First come named turns, each shown by rows before and after it. For each pair of rows after them, which turns, in which order, take the first row to the second? The first pair is done for you.
turn Kada:
[-13   3 -22   2   3  -4  10  -4   0  -1  -4   0  -4   1   6  -7   4   4] |-> [ -7   0 -18  -3  -2 -16   6   3   7  -1  -4  -4   1   1   3 -14   3   7]
[ 17 -24 -11   9   6  -5  17   5  -1 -13 -15   5 -11 -10  -5   7   3 -11] |-> [ 18 -25  -9   9   4  -9  17   6   0 -12 -15   5 -10 -11  -6   4   2 -10]
[ -2   0 -23  -5  -7 -11   1  -7   4  14   7   9   8 -18 -13 -14   4   5] |-> [  7  -7  -4  -2 -13 -13 -11   2  14  13   7   1  10 -14 -15 -18   1  12]
[-22  21  13  13 -18  12  -6   5  -3   0   3   0  -7  -4  -7 -12   9  -1] |-> [-26  25   6  11 -17  10  -1   1  -5  -1   3   3  -6  -6  -6 -13   9  -3]
turn talo:
[-13  14 -18   3   8   5  -9 -11  -5  19   5 -12  -3  -2   6 -15   1   5] |-> [-21  10 -19  -1   1   0 -13  -6  -4  10   9  -1   2  -7  -3 -18  12   1]
[  6  -8  16  11   2  13 -16   2   6   1   5  -4  -5  -3   6  -1  10  -6] |-> [  8  -6  15  10   2  15 -16   1   6   3   5  -8  -6  -2   8  -2   8  -4]
[ -3 -27   5  15  10  13  12  -6  -6 -18  -8   8 -19  11   6  13  15  -8] |-> [  2 -14   4  15  15  21  13 -10  -7   0  -9  -9 -24  17  15  13   1   2]
turn zames:
[-10  25   0  -8   0   2   8 -15  -3  16  -3 -10  -2   1   1  -1  -1  12] |-> [  8   4   5 -11  -6 -24  14  -9   9   2 -11  -6  10   0  -3  -1   3   8]
[-13  18  -3 -16  -9 -14 -12   8  -1  15  17   3   3  -4 -17 -12   9   4] |-> [ 15 -19  21   1 -10 -21 -12  13  14  -3   2  -1   6   3 -10   1   7   0]
[-19  17   8   9  -9  -4 -16  15  -7   8  20  14  -2  -1  -2   2   6   7] |-> [ -3  -1  12   8 -13 -24 -11  21   3  -4  12  16   7  -3  -4   2   8   5]
[-17  -4  21  -6  -8  -1 -23  12  10  -4   9   5  -2  -3 -11 -19  19 -15] |-> [-16  -8  26  -1  -8   4 -24  12  12  -4   7   4  -4   0 -10 -16  18 -16]

(2 to 3 turns a pair)
[  5   8 -16  -8 -10 -13  -6  -3  -6   9   2  -4   7   3   5   6  -9  10] |-> [ 16 -14   2   3 -12 -10 -11   0   3  -3  -4  -2   6   7   6  13  -7   7]
talo then zames
[ 17 -22  34  21   6  17 -10  -3   2 -11 -13  -8  -4  35   9  15   2  14] |-> [-38  27  -9 -13  -2  10 -15  -4 -21   2  20  19   1  13 -13 -10  22   9]
zames then talo
[ 14 -20  17  21   7  19  -7  -4   1 -16  -4  -1  -3   6  -4  16  -3  -4] |-> [  8  -4 -11 -13  -6 -28   5   4   2 -17   4  13  18  -8 -20  -7   7  -8]
zames then zames
[ 17  -6   3   4   1  -3   2   2   4   2  -9 -10  -1   2  11   2  -9   5] |-> [  9   7 -11  -9  -3 -15   5   3   1   7  -2  -4   4  -3   5  -5  -7   5]
zames then zames
[  2 -27  10  15  -2  10   4   2   0 -18  -1  16   0  -7   2  28   8 -13] |-> [-19  24 -22  -4   3  13  12  -8 -18  16  10   5  -3  -9   6  14  -4  -2]
talo then zames
[ -8   2  14  11 -11  15  -4  -2  -3   7   0  -3  -7   3   8  -5  -7  -9] |-> [  5 -14  11  10 -11   0   9  -2   1  -5  -9   2  -1   2   9   0  -4 -15]
Kada then zames then zames
[  3   2  24  12  -3   3 -10   8  10  12   2 -20   4   2  -2  -4  -8  -2] |-> [  5   5  15  -1 -10 -19  -4  12  12   9   3 -15  14  -3  -7 -11  -5  -3]
zames then zames
[ -4  22  21 -17 -15   2 -19  22  18   0   3  -3  -3  -7 -14 -11   2   3] |-> [ -6   5  27   0  -9  18 -19  17  12 -16   1  10  -9  -7 -14   4  11 -10]
talo then Kada
[ 24 -19   2  -1  -6 -10  12  11  11  -5 -13   6   4  -2   0  -2  -7  10] |-> [ 13   4  -2 -11 -11 -10   4  17  11  13  -4  -5   4  -3  -2 -14 -14  21]
talo then talo then talo
[  9  13   0   7  13   5   3 -11  10   0  -9 -12  -7  16  18   1 -11  -6] |-> [ -8  21 -15 -11   1 -15   1  -5   7  -8   5   8   4   3   1 -14   7 -12]
zames then talo then talo
[-17  17 -36 -16   0   1  15  -9 -24   9  22  25  11  -9  -6  -9  19 -12] |-> [ 30 -45   8   8  -4 -12  11   5   7 -23  -1  19  17   1   0   8  17 -17]
zames then Kada
[ -7  22 -17 -18   1 -13  19 -10   0  24   0  -3   7   2   5  -7 -21   2] |-> [-10  18   4   0   6  18   5 -14  -2  29  -1 -11  -8   9  14   2 -27   4]
zames then Kada then zames
[  7  19  -7  -6  -6  -4  -4   8   3  12   4 -20   1   5  -1 -16  -5  -2] |-> [ -1  11   0  -3 -10  -1 -15  15   7   6  11 -12   1   3  -8 -19   4  -4]
Kada then talo
[ -5   8  -3  -8   2 -11  16   2   2 -11 -18 -11  15   1   5   6  -7   0] |-> [-13  20  -3 -11   2  -4   9   4  -1  -2 -10 -15  12  -2   4   1  -9   5]
Kada then zames then zames
[ -1  16 -19 -17  -6  -7   8   5  -5   4  -3  -7   4  -7   8  -9  -2   1] |-> [ -8  14  -9  -2   1  21   0   0  -9   8  -1 -12  -9  -1  14   1  -6   2]
zames then Kada then zames
[ 14  18   5 -10   4 -12 -24   7  15   7  16  -3   9   0   7   8 -26  -8] |-> [ 11   7   5 -10  -1 -18 -26  10  15  -7  18  12  12  -7   0   8 -12 -16]
talo then talo
[ 19 -29   9   9   1  -8   1   1  11 -16  -9   3   4  -2  -2   9   6   2] |-> [-11   3 -19   7  12  16   8 -18 -15  -2   1  12  -9  -6   0  12   9   0]
Kada then Kada then zames
[-20  -2   2   7   0  21 -10  -3 -14  -5  13   9  -8  -5  -6   0   6  -7] |-> [-18   7 -17  -6  -3  -1   5  -4 -15  -5  10  15   1  -9 -10  -4   9 -10]
talo then talo then zames
[ -8  -4 -26  -9  -3  -5  -2   0 -10 -12   9  18  15  -8  -3   8   2 -10] |-> [  7 -24   8  10  -2  15 -16   4   1 -13   0   2   6   3   6  17  -7  -4]
Kada then zames
[-19  10   5   6 -13  10 -16  -4 -11  -5  23   0 -25  18  -1  20 -14  19] |-> [  8  -9 -10  -1 -15 -35  12  -5  -3 -26   8  12  -5  13  -3  22 -10   8]
Kada then zames then talo
[ 18  11  -9 -14  -3 -35  12   5  10 -15  -3   7  18  -4 -16  -5  -8  -1] |-> [  4  18  19  16  10  31 -14  -2   1   6   3 -14 -13  10  -1   8 -22   9]
talo then Kada then zames
[ -4   7   2  -4   3  10  -1   4  -3   5   2 -15 -10  -4   3  -5   5   2] |-> [ -4  11  -5 -10   2   3   4   4  -5   7   2 -13  -7  -5   2  -8   6   1]
Kada then Kada
[-22  12  20  16   4  52 -29   1  -9  10  16  -3 -19   9   3   1   2   0] |-> [-35  21 -19   2   5  33  -3 -12 -25  -1  18  26 -11  -5  -6   2  18 -14]
Kada then talo
[-11  37 -15 -17   5 -11   7   6  -7  30   4  -8   8   2   8 -18  -1   7] |-> [ 28  -4  12  -7   0 -32  12  16  16   8 -16 -12  17   8  12  -9  -4   7]
zames then talo
[ 16 -23   4  -5  -4 -27  -9  20   7 -34  -9   4  15  -6  -9  -9  13  -7] |-> [-25   8 -21 -12   3  -2 -11   6 -20 -25   9  21   2 -13 -15 -10  24 -12]
zames then zames then talo
[  3  13   7   9  11  23  39  -2  -5  13 -20 -10  -3 -10  19  11   5  16] |-> [ -6  30  -7  -9   4   5  39   3  -4  20 -11  -7   7 -15  11  -6   6  18]
Kada then talo
[ -9  -3   0 -11 -16 -10 -11   5   9  -1  19  11  11  -4  -6  -8  15   4] |-> [  9 -23  18  10  -7   7 -11  -2  13  -6   5   0   2   6   7   8   5   5]
zames then talo
[ 23 -18  15   4  -2  -8  14   5  13   3 -15 -19   1  17   6   8 -20   3] |-> [ -8  22 -13  -6   5   9  16  -7  -9  27  -1 -18  -7  13   6   2 -20   7]
zames then Kada
[ -4  -5   8   3 -12  -7 -21  12  -4  -9  10   2   7  -9 -16   3  10 -10] |-> [-12  -3   1  10  -6   9 -18   4 -13  -9  10   6  -1  -9 -13  11  11 -14]
Kada then Kada
[ -5 -10  10 -14  -8 -11   4  12  19  -9   1  -2   7   1  12   6  -4  11] |-> [-21   5   3 -18  -9  -3  -2  12  12   1  11   0   4  -1   9   0  -2  12]
zames then talo then zames
[-19   8  12   1  11  22 -23 -12  -8  10  27  -8 -12   1  11   0  -7   2] |-> [-28  10 -10 -11   8   5 -10 -14 -16   0  30  12  -4  -9   2  -1   8  -7]
Kada then talo
[ 17 -16  24  10  -7   5  -9  12  17 -11  -9   3   6   1   9   7  -8   6] |-> [  3   4  18  -8 -17  -6 -16  20  18  -2   5   1  13  -5  -1 -12  -6  11]
zames then zames then Kada
[ 22 -21   5  22   7  22  16   5  10  -3  -2 -11  -6   7  13  20 -25   7] |-> [  8  13 -34  -1   9   4  35  -5  -4  13   3  -6   1  -1   8   9 -25   8]
Kada then Kada then talo
[  4   7  -9   7   4  19 -27   6  -3   8  18   1  -9  -5  16   3   8  -2] |-> [ 28 -15  -1  10   1   1 -19  10   9  -1   4  -3  -2   0  20   7   5  -3]
zames then zames then talo
[ -9  -5  -6   8   4  19  19 -13 -18  -5  -4   5  15 -15   6   1   4 -14] |-> [  0 -14  -2  10   3  12  21 -10 -12 -10  -7   6  18 -16   5   2   4 -16]
zames then zames
[-14  24 -37 -29  -3 -40   8   6  -4 -10  12  28   9 -23 -12  -6  17  -7] |-> [-23  19   1  18  22  49 -16 -13 -18   6  10   6 -33  -4  14  23  -2  -1]
zames then zames
[  2   6 -22  11  -3 -16   9 -16   9  22   6  -5 -12  11  10  -8 -28   4] |-> [  6   4 -18   5  -9 -27   7  -9  15  18   7  -5  -6   9   5 -13 -26   6]
zames then talo
[  2   5  15   0  -7  -4   0  13  -4  15  -9 -19  -2  11   4 -10  -9   4] |-> [ -9   4  20   4  -7   7  -9  13  -6  11  -3 -14  -7   9   0 -10  -3   2]
talo then Kada
[-21  18 -19  -4  -8  13 -28   0  -9 -10   4  18  -8  -5   7  -7  14   5] |-> [-10  15 -13 -13 -17  -7 -31  12   5 -11   3  13   4  -6   4 -16  12   9]
Kada then Kada
[ -8  -1   0  -7  -6  -5  -8   7   8  -3   7   6   2  -8  -9 -14   6  -6] |-> [ -7  -7  11   1  -3   7 -15   7   9  -5   9   1  -3  -4  -6  -9   4  -3]
Kada then zames
[-21   2  -7 -12   9   6 -22  -7  -9   5   2  -3  -8   7   5  14   5   0] |-> [-22   3 -13 -17   7  -8 -17  -6  -7   2   4   3   0   2   1  10  10  -3]
talo then Kada
[ 22  -6  13  -6   7   0  10   5  -4  21   3 -28   9  16   9  -3 -20   6] |-> [ 20   1   3 -16   4 -14  14   8  -5  21   7 -24  17  10   4 -10 -16   5]
zames then zames
[ 19 -21  23   3  -3  -3   7   0   7  -9 -21 -22  14  -3  -1  -4  -5   2] |-> [ -7  17  -8 -22  -7 -13  11  -2  -4   8  -6 -16  20 -13 -12 -22  -1   5]
zames then zames
[-24   1 -19  -8  -8   5 -18  -5  -9  11  20   5 -14   5 -11 -24   8 -19] |-> [-14  -5  -5 -12 -17  -6 -26   6   4  11  20  -3  -7   6 -13 -31   5 -15]
Kada then Kada
[ -2   3  17  16  18  18  -8  -7  16  -4   4  24 -15  -2  13  13  -1   7] |-> [  9  -5   8  -1   8 -22   3   3  26 -16   1  32   6 -11   4   3   7   3]
zames then zames
[  7 -20  26  10   4  27 -30  19 -23 -20  15   7   3  -3 -13   2  24  -1] |-> [ -5  -2 -13  -9   4   6  -8  10 -35 -21  16  24  11 -14 -20  -3  33 -10]
Kada then zames
[  3  -8  18  -6  -3  -5 -20  14  10   2   2  -5  13  10  14 -11   4   4] |-> [-16   6   4   0   8  22 -17  -1  -8   9   8   0  -1   9  18  -3   6   1]
talo then zames then Kada
[-16  13  10  -3  -6   3 -20   6  -1   8   0 -10   2  -7  -2 -14  -7   8] |-> [-12  -9  18   1 -10  -3 -22   9   5 -11  -2   2   6 -10  -7  -9   3   1]
talo then zames
[  7 -40   9  10   4  10 -13  19  -1  -3   6   1 -10   7   8  12   9   6] |-> [-11   6 -18 -17   1  -1 -10  19 -10  27  19  -9  -4   2   5  -9   0  19]
talo then talo then zames
[ -7  -9  11 -21 -20 -35   0  20  13  -1  -3  14  16 -15  -8 -22  31  16] |-> [ 25 -37  16   1  -2 -25  23   3  14 -11 -30   8   9  -2  12   6  20  10]
talo then talo
[ 25 -30  22  20  -7  -5  19  -6  10 -16 -21 -17   3   6   7  10  -7 -10] |-> [-17  34 -27  -2  -1   6  25 -21 -20  19   1 -13  -3  -3   3  -5  -8  -4]
zames then Kada
[-12  -2   9   7  24  34  -2 -14  -7  -1  -1  15 -25  17  25  19 -22  -8] |-> [ -9  15  -5 -38  -5 -38  -2  14  13   3   9  17  11   1   2 -20 -17   1]
zames then Kada
[  0 -10  -4  12   9   8 -15  13   3  -3  -5  17  12  11 -15  18  -3  -8] |-> [ -6  16 -20  -2   9   3  -9  10  -3  16  -2   9  14   8 -13   9 -11   0]
talo then talo then zames
[  3  -9  -8  -1  -5 -25   6   1   0 -12  -2   6   7  -8  -7  -3   3  -5] |-> [-16  13 -14   3   3   8  -3  -8 -13   5   6  -1  -8  -6  -1  -1  -3   0]
zames then zames
[-26   2   8  11  -4  23 -21  11 -10 -14  13  19 -10  -1 -12   1  11  -6] |-> [-22   2 -13   7   3  11   1  -1 -19 -19   6  30  -6  -4 -10   8  14 -14]
talo then Kada
[-36 -16 -16  -9  24  18   1  -3 -16 -20   6  36   7 -19 -25   6  26  -9] |-> [-12 -39  30  -9   4   2 -27  27  17 -21   4  14  20 -13 -29  -8  19   5]
Kada then Kada then Kada
[ 13 -31   8   1 -12 -11  11   1  21 -25  -4   2  18   5  -2  -6  -4 -16] |-> [ 16 -24  17  16  -2  17   9  -8  16 -10 -10 -17   4  16  13   2 -20  -7]
Kada then talo
[-26  -7  -8 -10  -3   0 -20   7  -1 -26   7  26  -2  -3  -5  -1   5 -12] |-> [  5 -16   4  12  12  20  -6  -5   0 -16 -15   0 -13  14  18  18 -19  -4]
zames then talo then talo
[-21   7   0   0   7   5  18  -5   1 -18  15  12  -7  -5  11  -3  29   0] |-> [-10   1  -2  -7   2 -16  26  -1   9 -19  10   9   2  -6  10  -6  26   2]
talo then zames then Kada
[ 18   2  -1  -1   4 -13  11   0  -1  -3 -14  -4  -3   4  11   0   0   0] |-> [ 14  -1   1   5   8   0   7  -4  -6  -2 -14  -4 -11   5  13   6  -1  -1]
Kada then Kada then Kada
[ 5  4  5  0 -1  7 -8  4  2  2  6 -7  2 -1  1 -8 -5  8] |-> [  8  -6   2  -2  -4  -3  -5   4   4 -10   5   5   7  -4  -3  -8   4   0]
zames then talo then talo
[-16  25  -8  -3   3  -8  -5   5   7  20   3 -15   9   0   4   1 -14  17] |-> [-23  17  -2  -5  -6 -14 -18  15  13   9  10  -3  12  -5  -8  -5  -2  14]
Kada then talo
[ -3  12 -34   2  -6  -2  11 -15  -8 -23  -9  21 -13 -10 -18  -2  11 -12] |-> [ 21  -5 -22   0 -13 -24  14  -6   6 -29 -21  12  -3  -7 -15  -5   5  -8]
Kada then talo
[ -5 -21  -7   7   3   1   8 -13  -5 -13  -6  24   1  -7  -8   6  14 -11] |-> [  1 -13   5  19  11  24   4 -17  -7   4 -11   0  -9   5   7  10  -4   1]
Kada then zames then talo
[ -2  -8   0   6  15  26  -1 -11  -9 -14  -5   1 -12  -5   0  16   1 -21] |-> [ -7  13  -1  -1  16  31  -6  -9 -10   6   0 -15 -15  -2   4   6 -10  -9]
talo then talo
[ -2  10 -13 -14  -9 -12  11  -1  11   0   1  -5   5  -1   3   0  -4  -4] |-> [ -7  12  -5   0  -3  16   2  -6   5   6   1 -13  -8   5   9   8  -8  -3]
zames then zames
[  5 -20  -2  18  18  38  -1  -9 -11   8 -12  -8 -24  -9  25  15 -13   2] |-> [ 15 -14 -36 -16   5 -29  26  -3  -5  -1 -17   7   8 -23   9  -2  -3  -4]
Kada then talo then zames
[-12  38 -20 -17  -2 -34   8  16  -3  29  -6 -14  26  -5  -3 -24 -10  -1] |-> [ 11   3  34   9  -5  -9 -19  30  19  23 -12 -36  17  11   6 -16 -21   8]
Kada then zames
[  5   4  14   9   0  16 -19   2   6   9  11  -1  -5   7   6  11  -8  -3] |-> [ 16  -3 -10  -3   0 -18   8  -3   4  -5   2  13  11   1   2  10   0 -13]
Kada then Kada then zames
